Each named turn below is shown by a few rows before and after it. Which turns, in which order, take the first row of each later pair to the second? The first pair is answered.
Fene:
[-28   7 -10 -14  -3 -21  21  16  11 -32 -13  26]  ->  [-18  -5  -4  11   0 -12  27  -2 -13 -38  -8  34]
[ -7 -17   8   7   0  -5  15  -2 -15 -16   3   3]  ->  [ -3 -14  26   2   6  -5  11  -1 -12  -5   1  -1]
[  6   6 -24 -27 -28  -3  19 -19  12  13  -1  -6]  ->  [ 10  -3 -28 -10 -27   1  25 -29  -3   6   3   0]
[ 24   5 -23  29 -16  22  12 -12 -13  -5   0  14]  ->  [ 34   8  14  24  -6  24   3 -14 -10  16  -3   9]
Dip:
[  4  30 -18   4   1   7 -33  29  28  17 -13  -8]  ->  [ 10  27  -5   7  10   8 -39  28  22  22 -14  -9]
[ 13  33  55 -10 -37   8  24 -31 -30  24  23 -13]  ->  [  4   7  37  10  17 -27 -18 -13 -67 -36  32  -8]
[-12 -23  23  11 -18   7  44 -10   0 -21   5  11]  ->  [ -8 -27  33  16  -5   5  35 -10  -7 -23   5  10]
gogev:
[ 14   3  61   9  61  -6 -24 -12 -31  41  -4   0]  ->  [ 11  -2  59   8  65 -11 -25 -14 -33  35  -2   0]
[ 29  -3 -12  36 -21  28  11 -21 -16   7   5  -1]  ->  [ 33  -2 -15  23 -19  20   8 -31 -19  13  10  -3]
[ -6   4  -4  15  32  20 -15 -18 -20  12 -15  -1]  ->  [ -4   5  -4  13  31  19 -16 -19 -21  12 -14   0]
[-17 -13 -16 -49 -20 -25  -4 -15  -7 -18   7   9]  ->  [-29 -20 -10 -32 -17 -23  -1  -1  -8 -38   2  11]
Pairs:
Each pair is two turns apart.
[ 10  -1  38  51  15  26  -7  25  -6 -12 -15  -4]  ->  [ -5  17  -5  29 -35  38  30  22  24  -7 -18  -3]
Dip Dip
[  7  -3  11 -15   7 -19   3  -5 -11  10  12 -15]  ->  [ -4 -11  16   0  10 -17   5  10 -11  -9   8 -13]
gogev gogev
[ 41  10  29  -7  -3  22   2 -28  -9  48  18 -15]  ->  [ 25  -7  16  -9  49 -18 -44   0 -26   4  20 -16]
Dip Fene
[  9 -24  32  -2   7  -6  11 -16 -18   2  11   0]  ->  [ -1 -14  41 -22   7 -11   5   3   3   9   3  -8]
gogev Fene
[ -1  -6  -9  -7 -30  11  54 -35 -25   8  26  18]  ->  [  7 -11  23 -20 -12   1  44 -40 -28  21  29  13]
Fene gogev
[-16 -23 -24 -17   9 -27  15 -23 -16 -40  22   9]  ->  [ -7 -34  20  19  20  -7  15 -21 -29 -39  17  14]
Fene gogev
[ 11  33 -44  -7  -7   5 -33  11   6   6 -14   0]  ->  [ 17  17 -52  10  -1   2 -26  -7 -21  -9  -2   8]
gogev Fene
[ 15  19  23   9   9  25 -35  27  21  11 -12   7]  ->  [  5  26 -21 -15  -5  12 -34  24  32   8  -9   5]
gogev Fene
[ 29  35   6 -19   2   7 -26  -8  18  54  -5 -12]  ->  [  3  28 -65 -19   3 -17 -31   9  12   1  -1  -6]
Dip Dip
[-20 -11 -45  12 -16  -1   3   4 -10 -37   5   5]  ->  [  4   6  10  17 -40  39  21  -4  10  19  -7   2]
gogev Dip
[-39   1   7  10   1  15  10  28  -6  -9 -14  13]  ->  [-32  -2  20  19   6  18  10  23 -13  -4 -12  14]
Fene Fene
[-29 -14 -21   0   2 -29   5  22   6 -32  10  -1]  ->  [-17   5  15  11 -28  12  28  21  30   9  -3  -3]
gogev Dip
[ -6  10 -19 -27 -13 -37   1 -21 -11  11  -9  13]  ->  [ -7  12   4 -28 -25 -25  16 -22  -4  22 -12  13]
gogev Dip
[  2  -2  55 -33  -1   8  12 -12   2  26 -17 -27]  ->  [-21   3   7 -60 -10 -14  13   2  16   3 -14 -31]
gogev Fene
[ 16 -13  19 -31 -35   0  61 -72 -12  29  27   0]  ->  [ 14 -20  69 -52  33 -40  -5 -35  -9  27  19 -17]
Dip Fene
[ -9 -24 -44  13 -16  -8  35 -27 -35 -34   8  25]  ->  [ -8 -16 -34  39 -28  18  41 -10 -24 -31  -5  27]
gogev gogev
[ 23  17 -39 -13 -14  14  27 -19   4  19  31   9]  ->  [ 28   4 -27 -15   1   1  24 -32 -13  13  38  11]
Fene gogev
[  9 -17  -2 -35  19 -28 -32 -21 -21  15  29  -1]  ->  [ -3  -4 -27 -52  -7 -25 -15 -18   1  18  25  -2]
Fene Dip
[-13   5   4 -43   7 -32  -8  11   7  21   5 -12]  ->  [-22   3   4 -44  -3 -30   3  15  12  13   1 -10]
gogev Dip
[  4 -24  -8  -7  19 -35  25 -42 -37 -22  13 -11]  ->  [ 16 -11  19 -14  -2 -15  41 -55 -21  17  10 -15]
Dip Dip
[ 11  -8  33  31 -11  30  31 -14 -13  17  -2   9]  ->  [ 11  12  33 -15 -13  16  19  -7  17  47  -6  -4]
gogev Fene
[ -4 -10  12  11  -5   1  32   0  15 -22  -1  14]  ->  [ 3 -2 21 12 -7 10 30 -1 20 -6 -4 13]
gogev Fene
[  0 -20  25   1  15 -30  -1 -30 -10  -4  18  -5]  ->  [-14 -18  33  -7  18 -34  -5 -10   5 -10  10 -11]
Fene gogev
[-14 -14  28 -11  13 -24  -3  21  -1 -27  -7  -3]  ->  [-23  -4  10  -2 -11  -9  11  32  16 -28 -14   0]
gogev Dip
[ 12   9 -13 -36 -17   5  13 -16  20  33 -17 -12]  ->  [  1  -3 -43 -35 -15  -9  20 -23   8   2  -8  -6]
Fene gogev
[ 23  -7  53  36  12  -9 -37   9 -14 -24   1  12]  ->  [ -2   2 -29  30 -17 -14 -25  23  -2 -59   2  18]
gogev Dip
[-14 -37   0  -1 -11  -4  29  -5  -9 -33   1  -4]  ->  [ -6 -22   7  20 -28  24  33   3   2 -14 -10  -3]
gogev gogev
[ -3  -9  24  39  27   4 -26   8  -6 -13 -11   2]  ->  [-26   5 -23   6   4  -5 -17  27  24 -25 -17  -3]
Fene Dip
[-30  10 -21   7 -21  26  42 -17 -13  -3  -3  -9]  ->  [-21  -9   2  28  28   7   5 -11 -44 -27   1  -9]
Dip Dip
[ 17 -26   6 -15  26 -14   2 -33 -16   9  17  10]  ->  [  7 -28  25 -21  35 -21  -5 -15  -4   5   9   5]
gogev Fene
[  2 -31   9 -19  14 -16  -9  17   5 -14 -10 -22]  ->  [ -2 -19  -8 -28 -18  -1  18  11  20  -3 -12 -21]
Fene Dip
[ 31  37 -57  37  -4   5 -19 -14 -34  16   5  11]  ->  [ 46  32 -20  29  14   0 -28 -27 -43  33  10   8]
gogev Fene
[ 12  -7  14  -6   3  10 -18  -2 -32   2  -8   6]  ->  [ -5  -2 -11 -24   0  -4 -25  13 -17 -10 -13   1]
Fene Dip
[-18 -14 -33 -29   1 -47  16   3 -19 -39  15  -6]  ->  [-14   7  11 -20 -49   7  59   7  20   5  -3  -7]
gogev Dip
[-15  -5   4  13   5   4   5  27  10 -17  -7   0]  ->  [ -7   8   5   5 -11  15  14  18  20   7  -8  -3]
Dip gogev
[ -5   3 -13  -3  -4   0   6   7   0 -13  11  14]  ->  [ 8 -1 17  5  6  7  3 -1 -8  2 11 13]
Fene Fene
[-15  -6  -7 -34  15 -30  -9  -8  -8  -9  22  -1]  ->  [ -6 -16  -1 -14  21 -23  -4 -20 -28 -12  25   6]
Fene Fene
[  1  -6 -11 -36   7 -11  -2 -26   1  40   1  -3]  ->  [-24 -32  -9 -24  26 -29   0  -9 -10  -8   4   1]
gogev gogev
[ 21   4 -24  -2  -4 -12 -23 -39 -25  49  13  -3]  ->  [ 14   0 -26  -8  15 -27 -41 -27 -26  36  14  -4]
Fene Dip
[  0 -24   7 -32  29 -12  26 -41  24  10  30 -30]  ->  [ -5 -27  -5 -32  39 -21  18 -36  21  -7  33 -30]
Dip Fene
[  7  29 -29  20 -31  40   1   7  17   1 -18  12]  ->  [ 16  32  18   8  -2  31 -26  19  26  23 -26   2]
Dip Fene
[  9 -21  -4  -4  -8 -17  12 -42   3  11  25  -4]  ->  [  8 -26   1  -5  11 -28  -5 -34  -4   2  25  -8]
Fene Dip
[-19   0   8 -30   7  -6   8   0  27   2  -6   5]  ->  [-19  -7   9 -22  21 -14  -3   4  18 -12  -3   7]
Dip Dip
[ 32   8  -7  -1  -3  16 -30 -32 -15  22   4 -11]  ->  [ 26   3 -11  -1  11   4 -42 -24 -20   8   5 -12]
Dip Fene
[  1 -13   1  -7  21 -24 -15  11 -13  -1  14  -8]  ->  [-15  -2 -26  -8 -15  -9  11  21   8  -6   7  -5]
gogev Dip
[ 22 -21   9  15  46   6  -3 -10 -44  -6  15   1]  ->  [ 18  -7  42  -8  48   6 -16  14 -12  17   0 -11]
gogev Fene
[ 53  -4 -10  30   1  30 -15 -40 -40  -2   1  17]  ->  [ 59   0  15  22  10  29 -24 -39 -34  13  -4  11]
Dip Fene
[-24  24 -59 -22  -6 -11 -11  31  26 -35  -7  -8]  ->  [  9  34   9 -56 -14   2   3  -9  35  42  -4 -17]
Dip gogev
[-40  14   2  -5 -20   1  10  24  34 -17 -19   5]  ->  [-29  -1  32  10  20 -11 -18  26   7 -26 -15   6]
Dip Dip
[ 23  17 -44 -17  -8  -7 -38  12  17  -4 -24   1]  ->  [ 32  22 -16 -26 -21   5 -24   0  27  27 -27  -4]
gogev Dip
[ -4 -21  11  -2  21 -14 -22  -1 -22  -7   6   4]  ->  [ -6 -21 -17   8  -9   0   9 -16 -23 -13  10  11]
Dip Fene
[ -9   4 -15  26 -11  14 -10  51  13 -20 -14   4]  ->  [ 16  13  12  28  -7  27 -19  40  14  15 -15   2]
gogev Dip
[ 22 -11  16   2   7  -3   2  16 -11  10  -9  17]  ->  [ 12 -10 -11   7   0  -3   5  25  -7  -9 -12  20]
Dip gogev
[-50   8   2 -34   6 -11  -7   0  25 -10   6  -8]  ->  [-55   9  10 -13   3   4  -4  14  31 -19  -1  -5]
gogev gogev
[ -2  24 -28  42 -14  34  -5  22   5  -3  -2   6]  ->  [  5  18 -11  53   1  35 -12  18  -9  -3   1   8]
Fene Dip
[ 38  37 -35  11   5  16 -38 -11 -13  29   3   0]  ->  [ 33  35 -49 -10   1   2 -32 -20 -12  25   9  -2]
gogev Dip
[ 16   0   0 -23  10 -24  15 -34  -2  11  35   5]  ->  [  0  -5  -9 -25  -1 -26  31 -26   5  -6  33   7]
gogev Dip
[ 18  30  -8  17 -12  53  -8   9  25  13 -13  -9]  ->  [ 20  33 -37  -7 -16  37  -7  -9  21  17  -3 -10]
gogev Fene
[-16  -9  41   1  19 -26   4   8  -4  12  -9   6]  ->  [-36  -6 -10  -8   2 -34  13  17   6 -14  -9   8]
Fene Fene
[16  7  1 26  7 11 -2 18 -7 -6 -8  9]  ->  [28 16 -4 11  2 11 -4  3 -5 16 -4  7]
gogev gogev
[ 16  25  23  -2  -7  26 -19   4  14  45 -11   3]  ->  [ 13  11   7 -42  14 -18 -26 -19  -2  36   8  -2]
gogev gogev
[  8 -24  40  27  42  -6  -6  22  -5 -22   1   4]  ->  [  4  -6  45  11  32   0 -12  42  25  -3 -10  -4]
Fene gogev
[ -9 -22  25  31  15   5   4  28  -6 -23   4   7]  ->  [ 0 -5 41 23  8 18 -2 32 10  6 -5  1]
Fene gogev
[ 23  21  34  22 -20   1  18  -3 -12  59   9  -1]  ->  [ 10   1  12  53  25 -24 -19  22 -41   0  10   4]
Dip gogev
[ 12  -2 -41  -6  -4  -8  10 -26 -25  -9  14   4]  ->  [ 30  -7   4   2  14  -3  -1 -31 -34  12  13   3]
Dip Dip
[-11 -13  18 -39  42 -54 -30  -6 -16 -13  14  -8]  ->  [-33 -19   7  -7  36 -42 -22  23 -10 -50   4  -2]
Fene gogev
[-10  10 -86 -42   8 -27   3 -32   7 -12   7  16]  ->  [ 31  -6  26 -15  68 -24 -38 -43 -24  24   4  11]
Dip Dip
[-13   0   5 -28  -1 -34 -10  -7  10 -11   1  -9]  ->  [-18   4  11 -24 -20 -20   8  -1  23  -7  -4  -9]
gogev Dip
[  7  -8  22  24  -7  37  18   2 -10  -5   9  17]  ->  [ 22   1  15   2 -11  33  14 -20  -9  22  14  14]
gogev gogev
[ 30 -10  22   5  -4  14  26 -53 -20  20  19   6]  ->  [ 22  -4  41 -32   8  -9  11 -39   0  33  15  -7]
gogev Fene
[-27 -16 -13 -24 -27 -23   1  -7  -8  -1   8  -1]  ->  [-13 -23  25 -13   0 -25 -18 -11 -23   6   6  -2]
Dip Dip
[  8  16  21  52  -9  10   7  42  -7 -30  -7   5]  ->  [ -3  19   4  41  -9  -1   4  52  -1 -39  -8   3]
Fene Dip
[ 28 -25  23  30  20   5 -33   1 -29  14 -13  12]  ->  [ -7 -11 -33  -9  11 -22 -43  36   5 -14 -20   5]
Fene Dip
[ 28  19  18  42  -7  53  -8   8  12  47 -26  -1]  ->  [ 22  37 -23 -19 -16  21 -15   0  34  62 -19 -12]
gogev Fene
[  3  -4  17 -18   2 -15  10 -13 -13   9  11   0]  ->  [ -5  -2  -5 -23  -8 -18  17 -10  -9   0  11   0]
Dip Dip
[  1  44 -24 -11  -3 -12  10  -2   4  12   3   1]  ->  [  6  31  -6   1  29 -24 -15   0 -16  -1   6   2]
Dip Dip
[ 43   0  -5   7  32 -13 -39 -26 -39  27  15   2]  ->  [ 13  14 -55 -28  21 -35 -43   2  -8   8   9  -4]
Fene Dip
[  8  30  28   4  25   2 -34  34  32  28 -37 -20]  ->  [-12  12 -43  26  27 -13 -33  37   7 -34 -26  -5]
Dip Fene
[ -6   1  -8  24 -19  -1  -3  29   0 -13  -3  -6]  ->  [  5   6  -5  30 -23   8  -2  20  -2   2  -5  -5]
gogev Fene
[-10   0   0 -23 -27  -6 -11 -21  13  -9  13  -4]  ->  [ -5  -4  22 -20 -22  -3 -10 -23  14  -3  11  -6]
gogev Dip
[ -8  -6 -14  -4  19 -19   3  -3 -11 -45  10   2]  ->  [-11  12  -5   1 -24  18  34   1  18 -18  -2   2]
gogev Dip
[ 22  21 -49 -34  12 -27 -21 -10   7  28   0  -3]  ->  [ 22   7 -27 -40  28 -42 -22 -16  -3  20   4  -5]
Dip gogev
[ 23  36 -10 -14   5 -21 -28   4   1 -13  -7  -8]  ->  [ 18  36 -14 -24  -3 -26 -19   0   5 -13  -6  -9]
Dip gogev
[-26   6  23 -17   8  -8   0  30  24 -12 -20   2]  ->  [-31   6 -11  -3  -8   2  10  29  21 -27 -18   8]
gogev Fene
[ -4  23 -84   5 -20 -11   3   1 -10  -3 -11  19]  ->  [ 27  14 -38  38 -21  18  20 -32 -38  23  -5  26]
Fene Dip
[-22 -15  54  -4  17 -29 -13  24   5 -33  11 -16]  ->  [-35 -19  -6  15 -18 -16  22   6  -7 -62  21  -1]
Dip Fene
[ -7  32 -33  -6 -28  10   0  31  38  12 -11  -6]  ->  [  3  16 -63  14 -29  10  12   1   4  -6   5   7]
gogev Fene
[  6 -14   3 -15 -18 -23  10 -28 -25  18  15   6]  ->  [ -1  -6   4 -35 -20 -29   4 -17 -10  24  10   0]
Fene Fene
[-19 -17  20  -7  -4 -14  34 -16 -12 -13   7 -10]  ->  [-20 -11  27  11 -10   3  36  -5  -6 -12  -1  -7]
gogev gogev
[ 0  8 12 12 -7 25 12  6 11  3 -9  2]  ->  [  1  15  -4  -4 -14  19  10   3  19  13  -8  -2]
gogev Fene
[ 24  12 -11   0   0  20  -1  -8   9  48   1 -20]  ->  [ 22  -6 -17 -12  32 -12 -21 -15 -12  25  12 -18]
gogev Dip
[ -2  17 -14  21 -14  38 -17  34  40  14 -18   5]  ->  [ 20  18  11  15   6  32 -39  17  27  39 -14   2]
Dip gogev
[  4 -20 -20  17 -26   5  28 -19 -13 -14  10   7]  ->  [ 10 -30   0  26   4  -6   7 -18 -29 -21  12   7]
Fene Dip
[ -3   9  13   0  12  -1  -8   3 -25  -7  -7  -4]  ->  [-13  15  -8 -15   0  -5  -2  10 -11 -11  -7  -6]
Fene Dip
[  0   3   6 -26  -4  -1  12  -5  12  17  -5  -9]  ->  [  8  -3  23 -16   8   2   6  -8   2  19  -4  -7]
Fene Dip
[ 19  -7 -17   5  10  10 -19 -16 -24  16  -1   7]  ->  [ 19  -7  -2  -8  20   2 -26 -11 -19  22  -2   1]
gogev Fene
[-10 -10  23 -39  14 -19  -7   7  10   3  -1  -6]  ->  [-20 -16  32 -20  14  -9  -2  22  13 -11  -7  -2]
gogev gogev
[  0  11 -15   1   4   6  -6  24  13   0 -13   0]  ->  [  5   7   0   6  16   6 -14  24   8   3 -12   0]
Dip Dip
[-21 -32  -6 -26   1 -20  23 -13  -9 -30  14   0]  ->  [ -5 -35  34 -21  13 -15  18 -21 -17 -10  14  -3]
Fene Fene
[-18 -13  -5 -36 -10 -26  16 -11   5  -2  14  -2]  ->  [-32 -20   6 -10  -8 -15  20  13   7 -26   4   3]
gogev gogev
[-25 -27  17 -29  21 -35  -3  13   6 -35   2 -11]  ->  [-35 -12   9 -17 -21  -1  26  28  33 -27 -12  -9]
gogev Dip
[ -2   8 -57  11   0  -2  -7   0  -4  -1   2   9]  ->  [ 14   3 -40  27  -7  15   7 -19 -15  15   4  14]
Fene Dip
[-11  14 -28 -40   3 -14 -15  19  26   1  -7  -3]  ->  [-11  16 -41 -32 -12  -6  -2  14  25  -1  -4   1]
Dip Fene
[  2 -19  -9  22 -10 -12  21 -43 -37 -13  29  17]  ->  [ 10 -14  10  20 -17  -3  27 -48 -32   4  27  14]
Dip Dip
[-20 -14  10 -40  20 -43   9 -15   3 -14   9  -3]  ->  [-13 -10  32 -42  12 -32  17 -21   8  10   5  -4]
Dip Dip
[ 14  -3  10  15  30  -5  -4  20 -11 -14  10  12]  ->  [ 13  -1 -13  22   4   8  21   8 -14 -16  15  20]
Dip Fene
[  0   0  10  24  15   4  -5   6 -20 -19  -8  -4]  ->  [ -6  12  17  -1  16  -2 -14  22   3  -7 -14 -13]
Fene Fene
[-14   0  14 -22  -4 -11   2   7   8  -5   0  -5]  ->  [-12  -8  -3   3  -7  -6  12  -4 -12 -22   7   4]
Fene Fene
[ 13 -22 -12 -29 -11  -5  31 -40 -21  -6   2 -10]  ->  [ -3 -36  -4  -7  -4  -3  33 -20 -23 -36  -3  -6]
gogev gogev
[-18 -18 -22  21  25 -32  18 -33  -8 -23  19 -12]  ->  [-24   0 -16  25 -18   0  51 -27  21  -3   6 -11]
gogev Dip
[-11 -18  38 -58   4 -20 -41  -4  17  17  -1 -21]  ->  [-14  -7  23 -63 -30  -5 -18  -9  34  27  -3 -20]
Fene Dip
[ 23  28  23   4  20  32  -9 -13 -16  16  13 -13]  ->  [ -6  42 -26 -26   3  16  -9  11  17  -1   6 -19]
Fene Fene
[ -2   4 -14  11 -32  27  27   9   7  13   3  11]  ->  [ 14 -13  24  33   8  21   1   4 -23   8   8  12]
Fene Dip
[ -4   1  -8 -43  -3 -14  10 -18  -6   8  13   2]  ->  [ -6 -13  13 -33  14 -21   3 -13 -17  -7  13   2]
Dip gogev
[ 13   5 -33  -2 -23   5  25 -44  -8  13   9  18]  ->  [ 24  -3   5  -5  -5   2  18 -51 -19  25  11  15]
gogev Dip
[-10 -26  42   9  -2 -13  35   1 -18 -29  -4 -18]  ->  [  2  -8  48  24 -21  15  38   6  -6  -4 -14 -18]
gogev gogev
[-36   5  36 -23 -11   3  -2  48  46   1 -17 -17]  ->  [-24   5  49  -8   5   7 -19  50  38   8 -19 -17]
Dip gogev
[ 29   5  11 -33  -1 -10  -7 -33  -3  40  16  -7]  ->  [  5   3 -47 -36  -7 -27  -6 -23  -3   1  19  -4]
Dip Dip
[  3  -1 -19 -12 -30   5  34 -19   8  14  11  -4]  ->  [  9   2  29 -28   5  -9   0  -1  17  31   3 -16]
Dip Fene
[ -8  12  55 -17 -20  28  22  15  59  45 -18 -16]  ->  [-29  20 -19 -42 -42   9  30  15  67  23 -11 -15]
Fene gogev
[ -1   0  15  21  22   6 -28  28  -8  -8  -8   2]  ->  [ -2  19   6   4 -21  26   4  19  20  21 -13   1]
Dip Dip
[ -4 -15  12  34   0  -5   2  25  -7 -15  -6  16]  ->  [ -1  -5   0  38  -9   3   2  26  -2 -11  -9  17]
gogev Dip
[-36 -15 -20 -42   2 -22  20   9   8 -25  -2  -5]  ->  [-41 -10  -7  -7  -9   6  26  33  18 -30 -17  -1]
gogev gogev
[ 13   4  21  35   8  -7   8   4 -16 -47   6  25]  ->  [  9  19  -2  38 -16   8  19   9  -2 -43   1  27]
gogev Dip
[ 23  21  17  -8   0   5 -30   9   5  31  -8  -8]  ->  [  1  23 -38 -16 -16  -2 -21  18  14   3  -5  -4]
Dip Dip
[  3 -10 -17 -34  -6 -20   2 -12  -2 -26  20  -7]  ->  [ 20 -13  29 -27  10 -12  -9 -18 -10  -3  18  -6]
Dip Dip
[ 10  -7   9  29  -5   3  -7  14 -14 -21 -17   8]  ->  [ 11   8 -13  18 -30  12   7   9   2  -7 -19   6]
Dip gogev
[ 12  -7   9 -10  25 -19 -25  -5  -4   6   2   0]  ->  [  4 -11 -30   3   5 -14  -5 -14 -12 -16   8   9]
Dip Fene
[ 12  -7  -8  39   3  11   1   6 -10  -8   1   1]  ->  [ 16  -2 -16  36  -3  14  -1   5  -8  -2   1   1]
gogev Dip
[ -5  17  -2 -11  -4  36  -2   9  12   2 -11   1]  ->  [  7  10  16 -12  23  25 -23   1  -5   4  -6  -1]
gogev Dip
[ 11  11 -17  21   9   4 -27   6 -11   1  -5   2]  ->  [ 17  19  -5  16  -8  16 -16  -1   0  22  -8  -2]
Dip Dip
[ 21  23 -35  18   3  17 -34  11  10  20  -4   1]  ->  [ 26  24 -32   3   4  10 -34   0   8  31   1  -4]
gogev Dip
[-29  -3   1 -18  -9   1  16  22  19 -16  -6  -9]  ->  [-22  -5  -7  11 -18  18  25  12   8 -20  -4   1]
Fene gogev
[  7 -23 -21 -19  57 -44 -34 -30 -46 -21  26   2]  ->  [ 28  11  27 -43  -8   6  19 -55  -1  69  14  -8]
Dip Dip
[ 18 -21  -4  20  24 -16 -18 -21 -30  16   7   6]  ->  [ 14  -3 -17   2 -21   5  17 -27  -2  44   2   3]
Dip Dip
[  2  -2  36  16 -10  11  15 -22 -13  21   6 -10]  ->  [  4  -7  31  -1  -3  -5  12 -32 -18  19  15 -11]
gogev gogev
[ 21   3  18  19  -1  19  -5 -15 -17  17   5   5]  ->  [ 22  -3  10   1   7   0  -8 -28 -26  14  14   3]
gogev gogev
[ 39  11  10   2  24   0 -29 -26  -9  33   8  -2]  ->  [  9   2 -52 -15  16 -25 -20 -21  -9 -10  14   2]
gogev Dip
[  2 -26 -15  17   6   6 -17  -4  -8 -20   8   5]  ->  [  7 -16  23  -2  16   6 -29   5   8   7   1  -6]
Fene Fene
[-32 -19  -3 -11  11 -31   8  15   1 -44   5   0]  ->  [ -7 -10  65 -10   8  -7  13   0   7  10  -2  -7]
Dip Dip
[-23  30  19 -14 -15  16  -9  56  55  16 -35 -17]  ->  [ -6  35   5 -54 -13  -5 -16  25  48  42 -21 -23]
gogev gogev
[  7  -9  46   0   3  26  13 -14   3  25  -8   1]  ->  [ -5 -28   6   1  38 -13 -18  -8 -23 -24   3   5]
gogev Dip
[ -3 -20 -11 -44 -30 -29  14 -34  -6 -23   9 -13]  ->  [ -2 -39  14 -10 -18 -20  17 -32 -25 -42   9  -6]
gogev Fene
[ 4 -5 24 -4 -5  4  7  1  4 11 -7  7]  ->  [ -2 -12  14  11   6  -2  -6  12  -5  -9  -8  10]
Dip gogev
[ -7  -7  -5 -34 -36  -6  34 -10  28   8  11  -4]  ->  [ 20 -22  46  -3  -5   4  20 -26  -5  19  16   2]
Fene Dip
